One turn moves each row of this set onto another row. After a few examples, where does it send each row asked below?
seto: [ 42   7   2 -24 -13   8   4   2  -1  -2 -14  -8   7   4   1  18  30  -3
  -4  19 -15  29  -2   7]
Vifug: [ 25  10 -47 -11   7 -34  23  -7  -1  25  17 -13 -11  25 -11  -2  12 -18
  26  25 -13  11 -15   0]
des: [ 28  11 -38   3   7 -17   5 -12  -4   6  -9 -31  15  36  -2  -6  25 -25
  25  16 -14  13  -8  20]
bok: [ 25  19 -50  -1   8 -22  18 -10  -2  24   2 -32  -5  31 -16   1  23 -22
  19  22  -9  16 -15  12]
selim: [ 29  12 -52 -10   2 -31   1   9  -2  11 -13  -4  -4   8  -1  18  14 -17
  34  17 -11  17  -7   4]
Pavis: [ 13  23 -45  -9  -7 -29  13   6 -13  -1 -11   4   4  20  14  14  18 -20
  32  18   1  11 -13  -7]
gem: [ 36   8  10 -32  -2 -26  14  -3   7  24   1   5  -2  25   0  17  26 -16
  -3   3  -1   9 -12  22]
Nek: [ 18  30 -11 -17  -9  12  20 -12   4  -2  -8 -10  -9  23 -20   9  39   4
 -13  24  13   7 -18  11]
divir: [ 31   3   1 -30 -15   3  12  -3 -13   5 -17  -2   2  25  16  23  22  -5
 -11  11  -3  23 -17  -1]
rom: [ 35   8 -48   0  10 -14   6  10   7   7 -11 -22   6  11  -5   5  19 -20
  32  16 -14  22  -1   3]
Fol: [ 23  32 -40   5 -10 -18  23 -21  -5  11  -9 -20   6  35 -18   1  30 -26
  16  16 -13  17  10   1]
vur: [ 40   2   0 -27   0  -5   5  -7   1  16  -9  -3   6  40  -6  15  26   1
 -11   0  11   3  -6  21]
pufuf: [ 29  19  -1 -24 -13  12  19 -14   1   7   5  -3  -8  48  -2  32  34  -2
   1  17   2  28  -4  -7]
rogu: [ 19  28 -42  -7  -4 -30  16  -7  -9  10  10  -3   0  31  -1  -9   7  -9
  21  15  -4  -4  -2 -17]
damep: [ 14  14  -7 -20 -10  14  15   1   8   1   0  -4 -12  41 -13  19  21   4
 -10  12  11  -9 -11   0]
lub: [ 28   9 -31  -8  15   3  17  16   0  -2 -20 -19  16   7 -17  16  31 -28
  22  19  -7  19   3  -3]
Nog: [ 38  12   0 -34  -6 -23  12   2  -5  24  13   0  -7  25  -9  20  27   0
  -6  16   5   5 -11  26]
Bomu: [ 30  12   9 -23 -10  11  11   4   3   5 -10  -6   6  10  11  14  27 -17
  -1  10 -21  28  -6  -9]
Dupod: [ 26  20 -34 -14  15 -30   5  10   0  -5  -7   7   0  12   2  34  13 -13
  30  21  10  15  -9  -7]
Lidab: [ 23  33 -30  -7   6  -8  25 -17 -13   8 -20 -24  -1  18 -32  -4  24 -22
  -1  16  -3  18   6 -10]
Budu: [ 27  13 -40   5  -5  -9  26   3  11 -11 -14 -18  15  20  -5   1  28 -31
  27  18  -6  17   4   0]
Pud: [ 23  26  -1 -12 -11  -5  -7   5  12 -16 -13  -6 -24  21   7  23   9 -10
  -1   6   9  11 -13   9]
kino: [ 28  26  -4 -30  -8   4  24 -12   0  -1  18   5 -12  26  -2  10  30  10
   4  27   9  25 -14 -13]
zimas: [ 34   3  -1 -18 -15   6  11   2   7 -24 -11 -12 -21  32  -2  16   7 -10
  -6  10  12  19  -7   6]
Dad: [  8  30  -3 -21  -4   8  13 -11  10  11 -12  -3 -13  28 -20  10  37  -9
  -9   9   3  -4 -16  10]
vep: [ 24  26 -51  -1  -3 -14  26 -19   6   6 -19 -12  -1  11 -15  -4  24 -18
  17  21  -9  24  -4 -12]
duda: [ 27   6 -23 -20  16 -40  11 -13  -4   9  15  -7 -12  28  -6  18   1 -17
  19  30 -12   7 -19   8]
kad: [ 34  17  -7 -20 -12  -4 -11  12  -2 -19  -7  -4 -18  12   5  19   8   8
   1  17   8  16  -9  10]
Biva: [ 25   8 -26  -9  21  -6  11  -7 -14  12   0 -43   0  32 -18   4  20 -29
  12  26 -19  17 -14  14]
suzof: [ 28  33 -29 -14  10 -36  18 -19  -7   6   5   2  -6  21  -8   3   3  -4
   9  17   9  13  -3 -27]
zotik: [ 34  17   2 -25   0   3   1  16  -8   5   8 -26 -21  38  -8   0  23 -22
  10  -4  11  23  -6  16]
ninu: [ 21   4 -37 -19  -5 -35   8  -8 -11   3   7   1  -8  29  -1   1  10 -24
  38  21 -19   7  -7   8]
Lokig: [ 21  30 -55  -4   3 -21  15 -11  -1   5  -8  -6  -6  13  -1  -6  13  -6
  20  20   1  16 -14 -21]
Maf: [ 39   3   0 -39  -9   4   5   4 -14   2   6  -4 -22  43 -15  12  24 -10
  11   2  10  24   4   7]
pifo: [ 43  14  -2 -24  -3   4   9  13  -9   9  19 -28 -13  35 -16   6  29  -8
   2  12   9  24   0  22]
nitan: [ 28  30   3 -26   1   5  14 -13   8   4  21   1 -13  40   2   8  29  -3
  14  11   8  27 -10 -17]

duda moves to Lidab
ninu moves to Fol
And these:
selim moves to bok
seto moves to Nog
Pud moves to zotik
zimas moves to Maf

